One turn moves every row onto another: examples first, then more rows asked:
seb: [  3  46  -1 -25  -8   2  -5 -22  31 -21  21  41 -35   3 -22  12  23   0
 -17]
ragon: [-35  33  -1 -42   8  -3 -30  -8   4  38 -22  39  42  14  -3  18   2 -40
 -80]
tanip: [ 23  62 -54  -8  -5 -11 -25 -36  13   3  -2  58 -39  25  -7  10  22  22
 -12]
Zin: [-24   3 -42 -29   9   4 -26 -15 -26  54 -33  46  17  40   2  19 -27 -17
 -55]
Zat: [  6  47 -27 -39 -25 -12 -23 -29  21 -14  34  46 -43  25  10   0  14 -23
 -13]
Setu: [-48  13 -27 -12  -4  -3 -22  -5 -16  32  -8  63  38  40   3  28   4 -34
 -58]
Zuvo: [-33  38 -24 -15  21  -5 -41 -14 -16  45 -43  55  22  37   2  30  -7  -9
 -81]
zuv: [-37  14 -31 -25   3  22 -29   1  18  43 -14  62  43   9  -1  15  -7 -32
 -44]
lupa: [-25  41 -20  26  46  -5 -55 -53 -10  37  23  43 -22  24 -15   4  -9 -37
 -30]
meri: [-24  11 -34  -6  16  -5 -23   8   7  48   2  60  44  23  18  25   2 -39
 -47]
rura: [  1  61 -23   8   8 -37 -63 -20  26  51   2  45 -34  37 -32 -12 -23 -26
 -29]
zote: [ 14  39 -49 -12  -4   1 -18 -38  17 -13   5  47 -46  49   5  14  18  21
 -24]
sagur: [ 17  52 -12 -34   5  11 -26 -27  -6  -8 -10  10 -53  45  -2  10   3  16
 -27]
gir: [ -9  18 -33 -12  22 -13 -39 -10 -15  63 -31  46  14  36  24  28 -16 -25
 -70]
Rotu: [-21  48 -12 -51  30  15 -32  -2  -1  36 -37  53  21  28   1  30 -26 -43
 -58]
zalot: [ 11  35 -26 -38 -17   3  -8 -33  38 -21  28  30 -27  27  -1   1  26  -9
 -23]
zuvok: [ 25  59 -24 -40   8   1 -26 -42  39  -8  -7  23 -43  22  -3   3  15  16
 -46]
Fomu: [  1  17 -33  -8 -21  19 -22 -25  13  -1  13  20 -32  27  -2  -4  22  26
 -12]
bof: [ -7  52  -7   9  38  -2 -56 -60  -1  49   9  26 -17   4 -29  -1   2 -47
 -41]
kavu: [ 19  56 -26 -48  12 -26 -24 -37  29   0   9  15 -36   7  -4 -14   4  19
 -37]
nez: [-18  38 -11  10  39  -7 -33 -51  -8  33  36  28   0  14 -33  -1   3 -56
 -21]
Saron: [ -3  43  -7 -37  24  -5 -29   1   5  50 -24  42  34  18  12  31  -3 -56
 -66]
Lem: [-32  46 -27  -9  33  -9 -29 -21  -9  66 -28  37  28  18 -10  34  -1  -1
 -74]
Fos: [-46  38 -28  -1  -4   5 -29 -15 -16  51  -3  68  21  36   5  49   8 -43
 -49]
tid: [ -3  21 -26  -1 -10  -6 -15 -32  10  -8  15  46 -54  21  -8  10  11  30
 -21]
vasi: [  9  58 -14  -9   0 -39 -41 -16  29  47  15  30 -13  28 -49 -16 -11 -43
 -22]
Kevup: [-49  31   0 -41  13 -10 -26 -15  -1  48   7  25  25  18   8  24  -9 -46
 -74]
fopa: [  4  62  -2 -29  -1  29 -27 -12  38 -19   9  27 -28  14  -4   7  22   2
 -15]
Nop: [-10  48 -29   8  10 -42 -40  -9  20  37  28  47 -18  47 -35 -12 -21 -33
 -10]
Mab: [ 18  53   0 -31  -1  -6 -22 -40  10  -5 -10  28 -65  16 -16  15   6  12
 -40]

Setu moves to zalot
fopa moves to Rotu
Where do these go?
tanip moves to Fos
lupa moves to Nop
Saron moves to Mab

One turn moves every row onto another: examples first, then more rows asked:
sifa: [-13 -33  10 -10 -27 -10  29  -7 -18  -5 -23  10 -16  10  91  -6   3 -19
  -8 -11 -22   5  41]
Medi: [  3 -12  12  -4 -33  -3 -29  18  -1  34  -2   0   0 -34   0  -6  41  -4
  18  25 -27  42  42]
geb: [ -1  15 -13 -10   1 -15  27  17 -27   2 -11  -9 -19  24  15  -6 -41 -41
 -21  -5 -55  14  52]
fatis: [-43 -36  10 -17  -8  32  40   2 -22 -32 -10 -25  18  28  13 -40   2 -46
  19  32 -15  25   9]
pav: [-22 -27   2  -5 -18  -2   3   9 -16  15  10   2 -12 -24  38  -8  23 -73
   8  23 -27  50 -32]
mez: [-13 -33  13  -7 -38   8  24  -1  -8 -18 -27  15 -30  -2  85  -2  -1 -11
  17   6 -27   4  23]
poso: [ 18  -4 -26   1 -43  -9  -9   7 -10  13  15   1   4 -14 -10  -1  40  -7
 -16  -5 -41  21  60]
Sapor: [-14 -35   3  -2 -35   7  16 -12  -9 -20 -22  12 -32   7  80  -2   0 -27
  -6  -5 -24  -1  32]
vopa: [ 23 -19  -4 -10 -58 -14   4   2  -4  10  14  19   2  -6 -18  11  25   6
   3   8 -52  25  46]
denog: [  3 -47  11 -16   0 -16  25 -21 -38  21  20   6  -7 -12  31 -15  14 -67
  -8  22 -32  37 -21]
Kul: [-48 -13  -3 -17   2  15  70  29 -23 -17  -7 -31  21  12  21 -32  36 -24
  28  20  -3   6  20]
kip: [-30  10  22   4  15  13  44  -7 -23   4 -20 -17  18 -19 -16 -49  39   2
  27   7 -35  35   1]
beso: [-51 -21   1 -12  -6  35  47  24 -16 -30 -12 -32  13  11  16 -36  24 -35
  34  33  -9  17   7]
rovof: [ -4   4  -6  -7 -12   2  26  17  -7 -14 -13  -1 -49  12  -6   8 -41 -36
   4  18 -61  -1  26]
diz: [-18 -13 -34  10 -16  -1   9  28   7  25   5 -29  26  -9  12  -6   6  -1
 -51  -8 -33  26  47]
voge: [-34  -7  12   8 -12  17  28 -32 -13 -21 -13  -2  20  14 -33 -36   6 -28
  -5  -7 -53  42  -2]
Rik: [ -3  -1  17 -18  40 -10  21  13 -26  28 -24 -20 -42 -14  12 -18 -17 -33
   6  28 -30   1  39]
ralun: [-41  -4  17   1 -12 -16  47 -20 -16  -1 -11   5  38  23 -23 -27  15 -19
  -9 -22 -49  49  14]
gos: [-36   0  22   7 -11  25  32 -11  -7 -17 -21  -5  10  -6 -28 -36  18  -8
  30  13 -50  43 -15]
Genil: [-11   2  -9  -6 -22  -8  20  36 -35  16  13  -4  12 -25  60 -18  25 -48
  19  10 -36  58 -18]
mudi: [ -8 -23 -29   6 -46   4  25  26  18   2  10  -8  16   4  -6  15 -13  14
 -31   5 -56  21  28]
gorit: [ -4 -30  14  -9 -17   8  27  -6 -22  -8 -26   5 -27  -8  91 -17   7  -9
  10   5 -20  -1  32]
Fiti: [-26 -29  11  -8 -31 -12  32   6  -3  -1 -24  13 -26  -3  87   7  17 -13
   6  -6 -16  -2  34]
toban: [ 37 -35  17 -15 -34  -8  -5 -18 -20  20   9  14   4 -11 -15 -10  15   5
   4  22 -47  31  45]
kepa: [-30  22   5 -14  -3 -36  28  49 -10  28 -20  -4 -15  13  24   9 -23 -32
   2  -2 -43  25  50]
Nakas: [  2  -1  25 -21   8  -7  37  24 -21  12 -22  -1 -40  -1   7  -3 -35 -12
  33  37 -54  10  23]
Kive: [  9 -37   7 -21 -21 -35  62  -5 -34  15  28  21  -5  -4  27   5  18 -36
  11  15 -45  27 -22]
mife: [-36  10   2  -7  16 -20  12  38   3  28 -24 -15 -44 -11  10   9  -1 -48
  -1  15 -24   3  37]
gona: [ 19 -42   0  -6 -27  10  38   5  -4   8   8  -7  16   0  -5  -3 -26  34
 -13  25 -61  22  22]
lop: [  8   6 -38  -1 -15  -6  40  17 -45   1  28 -11   3 -20  48 -20  34 -49
  -6  -7 -41  28  -6]
sop: [ 19 -33  13  -6 -24   6 -31 -15  -8  23   2   2 -11 -29 -15 -12  30 -12
   3  31 -31  29  38]
zanef: [-56 -39   2 -21 -17  -3  70   8  -9 -20   1 -10  21  42   1  -8  20 -43
   1  10 -12   8  22]
leki: [-50 -24 -11 -17   0   0  76  16 -19 -15   0 -25  20  26  10 -22  38 -35
   3   7  -4  -2  29]
sor: [ 13 -55   6  -3   5  23  14 -10   0  20  -1 -21  -6 -23 -11 -17  -9  14
 -19  42 -37   8  15]
galu: [  2 -12 -31  -5 -31 -17  58  11 -24  -4  34  11 -16 -14  24  11  35 -45
   0   0 -45  11 -22]
bop: [-59   5   8   5 -10 -22  52  -2   1  10 -11   1  24   6 -26 -13  45 -16
  -2 -21 -32  32   9]
Zop: [-48 -45  16 -23 -17   8  58   2 -19 -24  -5 -11  29  45   8 -24   0 -43
  12  22 -19  28  15]
disim: [-21 -43  12   0   1  11   1  23  22  40 -11 -23  -6 -38  -2  -1  14  10
  -4  44 -19  20  12]
Mib: [-17 -29   2  -2 -18   5  23  -4  -8  -7 -25   4 -38 -14  83  -6  23 -20
   1  -1 -11 -13  32]
Gulig: [-46   9   4  11  17  -1  44  -9 -10   9 -15 -17  13 -18 -25 -34  57 -16
  -1 -12 -24  20   9]
fuv: [ 14   2  -7  -5 -30 -12 -15  20 -18  33   5  -7  17 -25   9 -14  42   1
   0   4 -32  40  61]
Rubod: [-23 -21   2  -1  -1  -9   7  41   7  52  -9 -29  28 -25  22 -11  15  15
 -18  18 -20  38  39]

fuv moves to poso
kip moves to Gulig
Genil moves to lop
Where do these go?
Kul moves to leki
gona moves to sor
rovof moves to Nakas
Sapor moves to mez

One turn moves every row onto another: examples first, then more rows asked:
Teda: [ 29  22  25 -25  12  14   0  35   9 -32  20  33]
nosa: [  3  28 -28  37  -1 -20 -17  -2 -44  -5   4  13]
Gubiz: [  7  -8 -24   0  -3 -51 -47   0  -3  -3   8 -23]
kov: [ 14  12   9 -35  17  -6  18 -20 -53 -11  19   4]
pafe: [  5  24   6   1  -7 -36 -12 -32  15  12  34  21]
vinu: [  5 -17 -34 -12  24  -7  12   6  36 -19  22  -4]
Pifin: [-27   5  13  -2  33  28 -19  32 -20  10   7  13]
fopes: [  8 -27  36 -14  20  -5 -24  34 -37 -31   4   1]
zatim: [ 25  -2 -23   1  -3 -43 -34  10  -2 -20   7 -35]
Des: [ 11  41 -30  14 -11 -32 -20  -9 -38  -9  19  17]
gari: [ 10 -29  48 -21   6   1   1  21 -28 -25   8   0]
Miv: [-14 -10   7 -23  30  21  -8  36 -16  21  -7  10]
sipek: [ 18 -16 -30  -4  -4 -51 -19  10   7 -24  15 -22]
lare: [ 14  27  36 -23   3  17 -15  31   2 -39  18  22]
gufer: [ -5 -33  -7 -20  16  -3  -1 -17  16  22   9  25]
Mos: [  9  31 -39  19   7 -19   1  -4 -46  -5  11   5]
nep: [ 22  -1 -28 -31   0 -10  18  40   1 -35  18  22]
rovum: [  1   8   1  13 -20 -39 -17 -27   8   3  40  -9]
Lis: [ 10  14 -37  34   4 -26  -9 -10 -29 -29   4   8]
teno: [ 16  13  33 -20  10  26 -25  27  23 -29  19  17]
Gade: [ -1  29  11  12 -14 -38 -17 -11  19   9  35   3]
Tiz: [  2 -27  46 -18  23  -3 -25  14 -30 -17   4 -12]
div: [ 45  18 -17 -12  28 -22  14   9 -34 -31  13  25]
Zemu: [  4  34   5  20   5 -47   3 -12   1  11  37  11]
pusok: [  0 -25  39 -39  26 -11 -16   9 -37 -23   9  -1]
lolub: [ -1 -25  37 -14  34  16 -26   8 -35 -19   1  10]
belo: [  2  29 -41  35 -10 -12 -16   5 -25 -15  12   4]
rudab: [ 29  -2 -40  11  -3 -42 -21  14  -2  -2  11 -21]
nas: [ 17  10 -26 -12  10 -51 -32 -10  13 -16  11 -25]
vid: [  7  16  18 -32   0  32 -12  22  10 -32   8  31]
Dorof: [ 21  35  15  14 -15 -38 -16 -14   0   3  39   1]
tar: [-21 -11  15  -2  28  23 -11  45   9   0  12  29]
Gof: [-21 -16  -7  -1  32  34  -5  23  -2   6  -1  15]
gava: [ 20  18  29 -35  23  17 -13  37  -4 -40  22   8]
Seza: [-23  -1   9 -25  26 -30   2 -34 -18   3  26  28]
Vado: [-17  -3  -1   5  29  28 -21  44  -6   8  -4  18]

Des moves to gava
sipek moves to Gof
Where do these go?
nas moves to Miv
belo moves to teno
div moves to nep
lare moves to zatim

